Rows are one point carried round by a steady rotation, each followed by how many ticks it has turned.
The counts run from 0 to 112.
[ 1.33 -1.86  2.74 -0.60 -0.79 -0.16  1.75  1.08 -1.96  3.22 -1.61  1.13
  0.60  0.71 -0.61  0.77  0.90 -1.32  0.39 -1.81 -0.97 -0.82  0.25  0.31
  0.83  2.99  1.30  2.39 -1.26 -0.15 -1.07 -1.43  4.05 -0.54 -0.68  1.39
 -2.87 -1.87 -1.78]  65
[ 0.09 -2.15  1.41  2.41 -2.44  0.42 -0.64  2.52  2.35  2.18 -1.84 -2.10
 -2.54  1.68 -0.48 -2.59 -0.45  0.63  2.33 -1.44 -2.80  0.02  0.59  3.21
 -0.03 -1.49  0.90  0.66 -0.50  0.07  1.55  0.55  1.40  0.33 -2.51  0.09
 -2.00 -1.78 -0.69]  103
[-2.73 -0.81  1.87  0.43 -1.90 -1.94  1.98 -0.57  1.22  3.71 -1.36  4.91
 -0.13  0.44  0.25  0.04 -3.89  0.30 -0.28 -0.40 -0.55 -1.10 -0.15  0.89
  0.75 -2.83  1.96 -0.21 -1.71 -0.56  1.61 -0.17  2.28  2.03  0.85  0.22
 -1.65  0.07 -0.72]  46
[-2.90 -0.68  0.32  1.24 -0.79 -0.11  1.18 -0.22  2.41  1.78 -1.46 -0.13
 -0.86  1.14 -0.78 -1.34 -2.46 -2.34  1.02  0.04 -0.74 -2.02  0.04  3.17
 -1.21 -0.88  3.29 -0.50  1.67 -0.09  4.18 -1.06  2.43  3.16  0.12 -2.64
 -0.84  0.09  0.01]  36
[ 2.00 -0.83  1.21  0.75  1.14 -2.42  0.10  1.40  0.12  3.67 -0.75 -0.84
  0.27  3.13  0.43 -0.20  0.47 -1.85  1.01 -0.20 -1.06 -1.28  0.67  1.66
 -0.06  1.63 -1.15  1.90 -0.23 -1.24  1.33 -0.31  4.01  1.48 -1.57 -1.15
 -2.72 -0.85 -2.09]  67
[ 1.36 -3.54  0.62 -0.51 -2.02  1.60  0.25  0.21  0.74  3.01 -1.60  0.04
 -1.02 -1.15 -2.16 -1.72  0.40  1.37  1.25  1.64 -3.62  0.76  0.92  2.34
  1.58  0.39  2.69 -0.70 -3.66 -0.70 -0.72 -0.37  1.88 -0.90 -0.89  2.31
 -0.98 -0.63 -1.56]  14
[-0.60 -3.55  0.85  0.53 -3.13 -0.29  0.60  0.71  0.97  2.06 -1.82  0.83
 -1.80 -0.37 -1.13 -2.70  0.62  1.12  1.43  1.46 -4.36  0.57  1.45  0.77
  1.60 -1.10  0.31 -1.25 -3.96 -1.09 -0.65  0.48  1.19  0.78 -1.05  2.49
 -1.08 -0.16 -1.47]  10
[ 2.67 -0.36  0.10 -0.05 -0.01 -1.95  2.41  1.35 -0.31  3.11  2.08  1.19
 -1.24  0.20 -1.04  0.86  1.83 -3.49  2.16  0.47 -0.53 -1.63  0.36  0.67
 -1.25  3.22  2.08  0.36 -2.08 -0.62 -0.30 -1.41  2.44  2.30 -0.13 -1.45
 -1.68 -1.48 -0.97]  74
[-3.28 -0.03  1.47  0.81 -2.73 -1.21  2.42 -0.58  0.71  1.76 -0.67  3.51
 -1.48  0.56 -0.55  1.15 -3.38 -0.01  1.22 -0.51 -0.38 -0.84  0.26  0.64
 -0.86 -1.01  2.27 -1.50 -1.59  0.14  2.49 -0.35  1.53  2.60  0.73 -1.16
 -1.25 -0.86  0.00]  42
[ 1.61 -0.29  2.13  0.46 -1.36 -1.11  0.07  2.55  2.37  1.56 -1.22  1.07
 -1.76 -1.96  0.06 -2.53  0.64 -1.65  3.86  1.53 -1.15 -2.40  1.97  0.47
  1.84 -1.13  1.14 -1.84 -3.50 -1.55  1.66 -0.12  0.85  1.18  0.79  0.56
 -0.33 -1.21  0.03]  88
[ 0.69 -1.39 -0.44 -0.55  0.51 -1.25  1.25  2.17  0.75  2.71  0.26  0.95
 -0.83  0.32 -1.01  0.26  3.21 -5.37  0.65  0.96 -1.70 -1.01  0.16  1.44
 -1.43  2.95  1.88  0.71 -0.86 -0.32  0.11 -2.16  1.84  1.92  1.02 -1.56
 -2.34 -0.18 -0.63]  75
[ 2.00 -0.90  2.52 -0.02 -1.24 -0.73  0.98  3.02  1.99  1.84 -0.66  1.66
 -1.89 -2.03 -0.52 -1.90  1.17 -2.73  3.07  1.05 -1.46 -2.17 -0.18  0.78
 -0.25  1.32  0.97 -2.37 -2.55 -1.91 -0.08 -0.61  0.65  1.19  2.04  0.66
 -0.15 -1.15 -0.33]  84
[-0.40 -2.32 -0.29  0.65 -1.55  0.11 -0.44 -0.26  2.03  0.75 -3.18 -2.99
 -1.90  0.15 -1.79 -1.90 -0.87  0.32  2.55  0.83 -3.33 -0.01  2.35  2.62
  0.68  1.46  1.05 -0.47 -1.91  0.69  3.81  0.48  1.82  0.36 -1.38 -0.05
 -0.70 -1.95 -1.86]  21
[ 0.73 -1.51  1.82  1.80 -3.63  1.58  1.28  2.03  0.29  1.48 -0.82 -1.21
 -3.02  1.04 -1.38 -0.54 -0.57  1.65  2.99 -1.62 -1.89 -0.19  0.20  1.76
  0.24 -0.30  1.57 -1.06 -1.59  0.31  0.83  1.00  0.79  0.34 -1.75  0.82
 -1.51 -3.16 -0.86]  104
[-2.01 -1.37  1.94 -0.42 -2.06 -0.44  0.33  1.77  1.47  2.55 -1.77  2.89
 -0.89 -0.07 -0.80  1.45 -2.74 -1.74 -1.29  0.59 -1.50 -0.70 -1.76  2.20
 -3.18 -1.18  3.02  0.26  0.00 -0.12  2.17 -0.90  0.07  1.08  3.38  0.13
 -1.72 -0.46 -0.51]  44
[ 1.43 -1.01  3.08 -0.44 -1.76 -0.35  0.11  1.65 -0.74  2.39 -2.11  2.88
  0.13 -0.25  0.31  3.16 -3.46  0.03  0.77  0.22 -0.24 -1.94  1.58 -0.38
  0.09 -0.30  3.30 -0.14 -1.72 -0.33  2.40  2.20  1.21 -0.84  0.65  0.57
 -2.27 -2.50 -1.41]  53
[ 1.62 -1.68  1.10  0.16 -1.78 -0.91 -1.67  3.09  2.47  3.13 -0.89 -1.10
 -2.38 -1.50 -1.68 -1.59  0.70 -1.16  1.93 -0.68 -2.82 -0.56  0.38  2.34
 -0.38 -0.82  2.21  0.94 -2.42  2.03  1.26 -1.69 -1.25 -0.52  2.01  2.33
 -1.12 -1.55  0.55]  95
[-0.30  0.23 -0.10  0.78 -1.64 -1.01  1.07 -1.91  1.70  2.69 -0.48 -2.24
 -2.54  1.39 -2.34 -0.40 -2.57  1.07  3.77 -1.51 -0.82 -0.52 -0.35  3.10
 -1.28  2.16  0.44  0.52 -1.53  0.71  2.37 -1.54  1.56  1.82 -0.83 -0.32
  0.15 -1.69 -1.52]  27
[ 2.34 -1.38  2.82  0.56  0.36 -1.07  0.91  2.90 -0.89  0.96 -0.86 -0.31
 -0.79  1.36  0.25  0.22  0.54 -2.75  2.49 -0.65 -1.25 -2.50  0.56  0.64
 -0.50  2.72  0.03  0.79 -0.46 -1.39  1.00  0.72  3.51  0.73 -0.77 -1.34
 -2.28 -2.19 -2.26]  68
[ 0.91 -1.69  1.14  0.52  0.20 -0.75  0.82  2.29  0.07  0.49 -1.34  0.30
  0.17  1.14 -0.06 -1.72  1.88 -4.22  1.90  0.10 -1.88 -2.43  2.37  0.29
  0.50  2.17  0.39  0.21 -0.71 -1.00  0.86  0.57  4.11  1.74 -1.01 -1.70
 -2.51 -0.82 -1.89]  72
[ 1.38 -2.19 -0.33  0.22 -1.75 -0.68  0.07 -1.69  2.01  3.83 -0.33 -0.24
 -1.19  0.66 -1.32 -1.32 -0.55  2.33  1.73  2.04 -3.38  1.02  1.89  2.40
  1.42 -0.51  1.92 -0.86 -3.67 -0.58 -0.09 -0.39  2.08  0.42 -2.07  1.14
 -0.39 -0.03 -1.78]  15
[ 2.22 -2.16  0.61  1.21 -1.57  0.28 -1.03  1.29  1.88  1.46 -2.47 -2.39
 -2.42 -0.11 -1.59 -1.16 -1.27  0.40  2.73  1.30 -2.87 -0.74  1.21  2.24
 -0.53  1.13  2.06 -1.35 -2.60 -0.56  1.83  1.66  0.45 -0.58 -0.60  0.79
 -0.79 -1.70 -2.19]  17
[ 1.98 -0.48  1.80 -0.98 -0.98 -0.62  1.63  1.13  1.78  3.04  0.53  2.62
 -2.19 -2.63 -1.09 -2.05  1.22 -1.47  2.53  1.00 -1.28 -1.61 -0.22  0.54
  1.59  0.44  2.07 -1.45 -3.40 -1.02 -1.84 -2.29  1.11  1.03  1.56  1.12
 -0.27 -0.15 -0.13]  85
[-0.66 -0.30  0.85  1.15 -1.12 -0.60  1.27 -0.02  2.89  1.74 -0.83 -2.23
 -1.93  1.97 -0.51 -0.58 -2.75 -0.64  1.86 -0.99 -0.66 -1.65 -1.57  4.29
 -2.19  1.17  2.07 -0.61  0.59 -0.46  3.29 -1.21  2.07  2.63 -0.14 -1.53
 -0.22 -1.08 -0.50]  32
[-0.04 -1.37  1.00  1.39 -0.59 -2.43  0.02  2.82  1.89  3.31  2.94  0.20
 -0.78  0.77 -0.05 -1.98  1.19 -2.39  1.62  0.81 -2.53 -0.78  1.64  0.58
  1.72 -2.50  1.55  0.45 -1.19  0.49  0.00 -0.79  2.35  3.46 -1.07 -0.81
 -1.83 -0.17  0.68]  0
[-0.17 -1.15  3.85 -0.89 -2.35  1.02  0.44  1.49  0.35  2.63 -2.39  4.00
 -0.21 -0.79 -0.12  1.79 -3.04 -0.19 -0.41  0.05 -1.07 -1.60 -0.65  1.07
 -0.54 -1.11  3.91 -0.13 -1.29 -0.82  0.40  0.83  1.21 -0.59  1.86  1.59
 -2.04 -0.98 -0.94]  49
[-2.71 -0.41  1.53  0.92 -3.01  1.10  2.11  0.96  1.53  0.02 -1.93  1.15
 -1.09  0.55 -0.76 -0.30 -2.37 -1.51  2.63 -0.39 -0.09 -1.78  0.20  1.73
 -1.87  0.37  3.52 -1.89  0.18 -0.15  3.60  0.68  1.52  2.33  0.93 -1.67
 -0.90 -1.81 -0.01]  37
[ 1.05 -2.34 -0.58  0.88 -2.14  1.12  0.92  0.87  2.06  4.30 -0.15 -1.99
 -1.58  1.84 -1.98 -0.64  0.47  0.12 -0.74 -0.63 -2.79  1.58 -0.83  3.77
 -0.65 -0.72  3.27  0.80  0.30  0.91  0.02 -1.30  0.81  0.20 -1.82  0.29
 -1.55 -1.21 -0.84]  106
[ 0.20 -1.15  2.37 -0.06 -1.46 -1.91 -0.52  1.20 -1.22  1.99 -2.55  1.99
  0.80  1.19  0.22  1.48 -2.56 -0.48  1.06 -0.49 -0.73 -1.76  2.86 -1.49
  1.20 -0.16  1.54  1.14 -2.23  0.06  2.79  1.60  2.09 -0.66 -0.29  0.31
 -3.01 -2.43 -1.74]  57
[ 1.37 -0.46  0.14 -0.39 -0.06 -2.21  1.04  2.85  1.56  1.67  0.35  1.55
 -2.23 -0.59 -1.01 -0.86  2.30 -4.14  1.84  0.61 -1.86 -1.62 -0.53  1.31
 -2.39  2.20 -0.43 -0.27 -2.19 -1.69  0.90 -2.04  0.71  1.92  2.23 -0.90
 -0.93 -0.44 -1.01]  79
[ 1.94 -3.40  1.01 -0.22 -2.21  0.29 -1.25  2.34  1.37  2.44 -1.48 -0.74
 -2.31 -1.05 -1.34 -0.84  0.65  0.45  1.32  2.12 -4.37  0.63 -0.52  2.39
 -1.13  0.27  2.27 -0.96 -2.48 -1.14 -0.67  0.32 -0.23 -0.99  0.42  1.85
 -0.73 -0.84 -1.56]  13
[ 1.75 -1.83  1.65  0.03  0.03 -2.01  1.62 -0.65 -0.80  3.65  0.29  0.89
  0.75  2.23 -0.77  0.41  0.29 -1.31  0.44 -1.75 -0.97 -0.76  0.46  1.03
  1.20  1.85  0.50  2.60 -1.46 -0.31 -0.50 -1.38  4.69  0.78 -1.92 -0.78
 -2.78 -0.81 -2.05]  66
[-0.51 -3.61  0.66 -0.20 -2.07 -0.44 -0.43  2.30  1.48  2.48 -1.06  0.09
 -1.45 -0.70 -1.44 -2.40  1.86 -0.51 -0.05  1.84 -5.25  1.02  0.07  1.80
 -0.78 -1.22  1.57 -0.01 -2.33 -0.46 -0.63  0.12  0.40  0.51  0.85  2.37
 -1.59  0.02 -1.20]  9
[ 1.45 -1.75  0.59 -0.30  0.82 -1.81  0.52  2.11  0.72  2.96  0.03 -0.20
  0.92  2.27 -0.60 -0.71  2.50 -4.30  0.08  0.55 -1.60 -1.13  1.40  1.96
  0.04  2.35  1.45  2.03  0.10 -0.93 -0.06 -1.42  4.31  1.70 -1.19 -2.24
 -3.05  0.21 -1.25]  71
[ 0.44 -1.08 -1.29  1.06 -2.03  0.20  1.42  1.35  1.51  2.88  0.04 -2.04
 -3.20  1.78 -2.56  0.65  0.32  0.18  0.62 -0.05 -2.61  1.36 -0.91  3.04
 -2.84  0.88  3.46 -0.08  0.04  1.37  1.60 -0.07 -0.02  0.91 -1.15 -1.19
 -2.38 -1.80 -1.23]  110
